Every row has a hidden score from 0 to 16. What is each row's score? 8 is about the middle.
[ 0.35  1.2  -1.12  0.39 -0.19 -1.03 -0.71 -0.39 -1.85 -0.13 -0.39 -2.35] >> 15
[ 0.58 -1.33  1.29 -1.17 -0.91 -0.58  1.16 -0.59  0.64 -1.37 -0.17  0.02] >> 5
[-0.14 -0.4  -0.5  -0.72 -1.27  0.58 -0.52 -0.2   1.01 -0.31 -0.58 -0.35] >> 11
[-0.39  0.19 -0.77 -0.38  0.07  0.38 -1.09 -0.22 -0.2   0.48 -0.17  0.24] >> 8
[ 1.39 -0.41  0.13  0.67  0.2   0.89  0.31 -0.78  0.71 -0.1  -1.06 -0.89] >> 8
[-0.68  0.53 -0.4   0.37  0.68  1.17 -1.55  1.53  0.81  1.69 -0.26  0.86] >> 11
[ 1.41  0.41  0.02  1.06 -0.46 -0.5   0.75 -0.24 -1.24  0.86 -1.69  1.03] >> 0
[ 1.16 -1.37  0.99  0.31  1.63  0.    0.18  0.32  0.03  0.28 -0.4  -0.1 ] >> 7
[-0.94  1.66  0.54 -0.42  0.32 -0.88  0.65  0.14  0.4  -0.66  1.17  0.69] >> 6
[-0.49 -0.4   0.08 -0.91 -0.31 -0.1  -0.55 -0.66  0.24 -0.33 -0.16  0.98] >> 4
[-0.19  2.16  0.4   2.25 -0.4   1.77 -1.18  0.01 -0.49 -0.64  2.03 -1.21] >> 16
[ 1.28  0.49 -0.16  1.8   1.54  0.15  1.43  1.75  1.1   1.02 -0.89  0.32] >> 7
[-0.73 -0.61 -0.04  1.37 -0.84 -0.07 -0.93 -0.92 -0.58  1.06 -0.41  0.92] >> 1
[-1.12 -0.3   0.14  0.26 -0.8  -0.84 -0.28 -1.18 -0.35 -0.33 -0.48 -0.09] >> 3
[ 0.54 -0.11 -0.71 -0.09 -0.02 -0.69  0.43 -0.6  -1.3  -0.35 -0.91 -1.02] >> 6
[-0.96  2.09 -0.21  1.34  0.31  0.62 -2.61  0.01  1.19  4.05  1.01  1.32] >> 13
[ 0.29 -0.05 -1.18  1.59  1.07  0.13 -0.6   1.33  0.28  0.32  0.08  0.52] >> 11
[-0.57 -1.94  0.17  0.48 -1.01  0.34  0.96 -1.23  1.3  -0.09 -1.58  1.9 ] >> 0
[ 0.42 -1.83  1.44 -0.94  0.52  0.12  0.63  0.13  2.05 -1.06 -0.15  1.41] >> 4
[-1.97  0.95 -0.45  1.    0.58 -0.11 -1.56 -0.06  0.76  2.6   0.32 -0.65] >> 12
[-0.87  0.97 -1.1  -1.46  0.67  2.01 -0.09  0.81  2.7  -0.01  0.67  0.91] >> 12
[-0.21  1.72 -2.24  0.19 -0.04  2.91  0.08  1.41 -0.1   0.96  0.96 -0.19] >> 14
[-0.17  0.57 -0.38  0.25 -0.98 -0.24 -0.95 -2.23 -1.22  0.83 -0.88  0.23] >> 1
[-0.37 -0.09 -1.51 -0.89  1.79  0.48 -0.64  1.5   2.51  1.31 -0.48  0.13] >> 15
[-0.4  -0.84  0.25 -0.45 -0.22 -1.58  1.45 -0.77 -0.15 -0.81  0.54  0.46] >> 2
[ 1.36 -1.22  1.47 -1.37  0.77 -0.16  0.6  -1.17  0.13  0.25 -0.46  0.16] >> 3
[-0.38  0.52  1.33 -1.    0.17  0.19  1.25  1.84  0.2  -1.08  1.96  0.45] >> 11
[ 0.17 -1.02 -0.07 -0.77 -1.21 -0.12  0.52 -0.53 -0.16 -0.8  -0.69 -0.35] >> 5
[ 0.1   0.22  0.16 -0.47 -0.42 -0.02 -0.68 -0.13 -0.86 -1.04  0.18  0.53] >> 7
[ 0.06 -0.18 -0.59  0.06 -0.47 -0.47 -1.26 -0.44 -0.63  0.14  0.38  0.97] >> 8
[ 0.61 -0.18 -0.99  0.34  1.23  0.   -0.05  0.95  0.16  0.36 -1.25 -0.15] >> 8
[-0.81  2.11 -0.63  0.43  0.43 -1.42 -1.55  0.4  -1.63  0.87  0.49 -1.28] >> 16
[-0.94  0.71 -0.14 -0.11 -0.51  0.97 -2.02  0.21  1.29  1.37  0.47 -0.11] >> 16
[ 0.14 -0.06  1.15 -0.65  0.1  -1.33 -0.31 -0.5  -0.49 -0.65  0.5  -1.02] >> 12
[ 0.85  0.11 -0.09  0.29  1.69 -0.43 -0.32  1.88  0.87 -0.04  0.66  1.07] >> 13
[ 1.51 -0.03 -0.72  1.04  0.39  1.43  0.3   0.48  0.5   0.63 -1.66 -0.4 ] >> 7
[-1.02 -0.34  0.4   1.68 -1.13 -0.1  -0.7  -0.38 -0.24  0.54 -1.03  0.16] >> 2
[-0.83 -0.25  0.42 -0.24  0.05 -0.35  0.07 -1.1  -0.16  0.21 -0.6  -0.32] >> 2
[-0.36  0.21  1.03 -0.04 -0.07 -1.33 -1.02 -0.33  0.79  1.28  0.8   0.39] >> 11
[-1.    0.61  1.25  0.79  0.18 -1.42 -0.78 -0.63 -0.43  0.48  0.93 -1.45] >> 13
[ 2.63 -0.29 -0.44  1.05  0.51  2.28  0.74 -0.07  1.43  0.49 -2.34  0.05] >> 4
[ 0.89  0.87 -1.4   1.11  0.91  0.91  1.61  1.67 -0.8   0.79  1.01 -0.9 ] >> 13
[-0.81 -0.29  0.35 -2.45  0.91  1.35  0.61 -0.11  1.39 -0.66  1.16  1.86] >> 3
[ 0.12 -0.46 -1.74  0.45 -0.47  1.45 -0.19  1.06  1.47 -0.2  -0.72  1.08] >> 8
[ 0.07 -0.28 -0.16 -1.06 -1.06  0.55 -0.42 -0.53  0.03 -1.27 -0.36  0.61] >> 6
[ 0.56 -0.74 -2.02  0.56 -0.27  1.01 -0.39  0.22  0.33  0.43 -2.31 -0.07] >> 6
[-0.43  0.41 -1.38 -0.13 -0.53  0.77 -0.91  0.26  0.47  0.28 -0.75 -1.  ] >> 13
[ 0.6   0.41 -0.16 -0.55  0.47 -1.15 -1.05 -0.43 -1.44 -0.46  0.72 -0.01] >> 11
[-0.02  0.36  0.03  1.21  0.7   0.54 -1.05 -1.62 -1.64  1.31 -1.1  -0.16] >> 0
[ 0.13 -1.31  0.76 -0.28  0.67  0.24  0.62  0.55  1.64 -0.3  -0.54  0.8 ] >> 5
[-1.52  0.12  0.22  0.77 -0.26 -0.98 -0.35 -0.16 -0.11  1.17  0.22 -0.86] >> 9
[-0.36  0.22  1.06  0.62 -0.14 -0.98 -0.28 -0.35 -0.39  0.53  0.93  0.83] >> 5
[ 1.57 -0.46 -0.68 -0.01  0.04  0.44  0.58  0.15 -0.45 -0.86 -1.16 -1.03] >> 9
[-1.33  0.89 -2.41 -1.59 -0.66  2.9   1.35  0.75  1.39  0.32 -1.42  0.92] >> 0
[ 0.14  2.05  0.71 -0.07  0.68  0.22  1.29  0.92 -2.74 -1.13  2.63 -1.62] >> 14
[ 0.26 -0.23  0.93 -0.68 -0.24 -0.06 -0.34 -0.03 -0.43 -1.35  0.63  0.8 ] >> 7
[-0.66 -0.47 -0.17  1.1  -0.02  1.05  0.19 -2.31 -0.7   0.67 -0.55 -0.87] >> 0
[-0.83 -0.02 -0.77  0.06  0.01  0.01 -1.15  0.71  0.24  1.22 -0.53  0.27] >> 9
[ 1.43  0.56 -0.19  0.35 -0.06 -0.44  1.19 -0.54 -1.1  -2.05 -1.32 -0.57] >> 3
[ 0.33  0.51  0.56 -0.19 -0.43 -1.35 -0.71 -0.53 -1.24 -0.8   0.04 -1.56] >> 13
[ 0.06 -0.19 -0.67  1.05  1.02 -0.49 -0.13  0.99  0.44  0.13  0.7   0.21] >> 12
[-0.46  0.73 -0.64 -0.54 -0.72  0.1   0.2   0.26 -1.37 -0.58  0.43 -1.31] >> 11
[-1.67  1.15 -1.82 -0.13 -0.23  1.6  -0.15 -0.27 -0.17  1.96 -0.38 -0.48] >> 5
[-0.38  1.    1.53 -0.34  0.4  -0.26  0.28  1.22 -0.84 -1.16  2.33 -1.33] >> 16
[-1.05 -0.03  0.41  0.5  -1.04 -0.8  -0.48 -0.42  0.02  1.03  0.42 -0.17] >> 8
[ 0.24  0.5  -0.05  0.28 -0.12 -2.2   2.32 -0.34 -1.02 -1.22  1.02 -0.07] >> 3
[-0.71 -0.67  1.07 -0.48  0.14 -0.99 -0.14 -0.91  0.15 -0.09 -0.18  1.21] >> 0
[ 1.36  2.87  0.87  0.15 -1.12  2.56 -1.    0.73 -1.69  0.48  1.48  0.73] >> 12
[ 0.19  0.58  0.29 -0.2  -1.34 -0.7  -0.68 -0.58 -0.73 -1.07  0.01 -0.76] >> 11
[-1.09  1.45  0.67  1.98  0.56  0.22 -1.07  0.63  0.73  2.7   1.71 -0.76] >> 16
[ 0.17 -0.29  0.12  1.04 -0.81  0.35 -0.87 -0.58 -0.14  0.49  0.22  1.19] >> 5
[ 0.03  0.19 -0.1  -0.06 -0.34 -0.99 -0.25 -0.49 -0.97 -0.57 -0.27 -1.24] >> 10
[ 0.61 -0.45 -0.79  0.36  1.93  0.98  0.05  0.27  2.    0.69 -1.69 -1.18] >> 11
[-0.03 -0.53 -0.02 -0.68 -0.61 -1.09 -0.01 -0.52 -0.52 -0.44 -0.7  -1.08] >> 9
[-1.2  -0.25  0.67 -1.09  2.04 -0.47  0.99  2.13  1.07 -0.66  0.97  1.01] >> 7
[ 0.34 -2.6   3.14 -2.54 -1.67 -1.02  1.53 -1.36  2.38 -2.42  0.76  1.26] >> 2
[-0.6   0.01 -2.3  -0.18 -0.19  0.75 -0.44  0.8  -0.57  1.15 -1.24  0.97] >> 3
[-0.11 -0.18 -0.51 -0.29  0.26  0.73 -0.64  0.64  1.29  0.38  0.81  1.35] >> 10
[0.91 0.79 0.43 0.38 0.07 1.67 0.11 0.03 1.6  0.2  1.8  0.44] >> 14
[-0.55 -1.12  1.08  0.59 -0.47  0.14 -0.6  -1.58  0.31 -0.25 -0.61  0.25] >> 1
[ 0.08 -0.65 -0.95 -0.12  0.96  1.02  0.12  1.9   1.54  0.14  0.46  0.61] >> 13
[-1.    1.96 -1.68  1.12 -0.66  1.93 -2.41  0.6  -0.07  2.96 -0.16 -0.49] >> 15
[ 0.33 -0.57  0.54  0.7  -0.45 -0.22 -0.72 -0.06 -0.05  0.15  0.26  1.28] >> 6
[ 0.06  0.93 -2.33  0.06  0.98 -0.42 -0.83  0.04 -1.67  0.38 -1.22 -1.16] >> 10
[ 0.74 -0.38 -0.66  1.11  0.5  -0.08  1.01  0.36  0.55 -0.2  -0.9   0.68] >> 3
[ 0.2  -0.34 -0.02 -0.94 -0.96 -0.16  0.08 -0.56 -0.47 -1.07 -0.62 -1.  ] >> 9
[ 0.85  0.19 -0.54  2.69  1.06 -0.17  0.37  1.24  0.09  1.98 -1.35 -0.02] >> 6
[-0.26 -0.27 -0.58 -0.71 -0.41  0.95 -0.18  1.05  1.47  1.32 -0.53  0.33] >> 10
[ 0.41 -0.21  1.18 -0.46 -0.76 -1.31 -0.17 -0.86 -0.41 -1.26  0.26 -1.07] >> 11
[ 1.09  0.24 -0.6  -0.44 -0.33  0.14  1.06  0.64 -0.43 -0.27 -0.28  2.47] >> 0
[-0.61 -2.    0.36 -0.6  -1.43 -0.16  1.07 -0.98  1.06 -1.35 -1.05  1.47] >> 0
[ 0.06 -0.33 -0.41 -0.2   0.08  0.88 -0.42  0.51  1.56  0.37  0.21  0.68] >> 11
[ 0.09 -1.1   1.38 -0.43 -0.18 -1.08  0.2  -1.3  -0.58 -0.3  -0.26 -0.7 ] >> 5
[ 1.33 -1.51  1.33  1.58  0.88  1.33  0.19 -0.59  1.    0.44 -0.59 -0.17] >> 6
[ 0.91 -0.34 -0.13  0.86 -0.57  0.18 -1.38 -0.14 -0.49  0.24  0.13  1.3 ] >> 8
[ 0.08 -0.58 -0.27  0.72  0.34  0.58 -0.6  -1.32 -0.34  0.78 -1.55 -0.67] >> 3
[-0.21  0.09 -0.24 -0.83  1.14  0.11  0.64  2.07  0.01 -0.89  0.76  0.26] >> 11
[ 0.46 -0.38 -0.6   0.85  1.05  0.24 -0.16  1.11  0.88  0.06  0.21  0.82] >> 10
[-0.74  0.44 -1.36  0.48  0.02  0.54 -1.09  0.61 -0.45  1.55 -0.63  0.17] >> 8
[-0.04  0.06 -0.54 -0.51 -0.97 -0.27  0.52  0.5  -0.93 -0.38 -0.72 -0.25] >> 6
[-0.47  1.37  2.08  1.41 -0.63 -1.28 -0.36 -0.52 -0.15  2.43  0.59  0.48] >> 5
[-0.07 -0.31  0.3  -0.22  1.14  1.36 -0.11  1.98  2.63  0.84  2.58  3.26] >> 11
[-0.33  1.48  0.28 -0.35  0.56  0.88  1.    1.67 -0.74 -1.06  2.12  1.07] >> 8
[ 2.2  -1.43  0.44 -0.86  0.53  0.98  1.16 -0.12 -0.18 -0.33 -0.78  0.01] >> 5
[ 0.2   0.16 -0.24  0.11 -0.74 -0.85  0.07 -0.23 -0.79  0.   -0.69 -1.15] >> 9
[-1.08 -1.14  0.14 -0.46 -0.93 -1.12  0.64 -0.96  0.37 -0.24 -0.69  0.77] >> 0
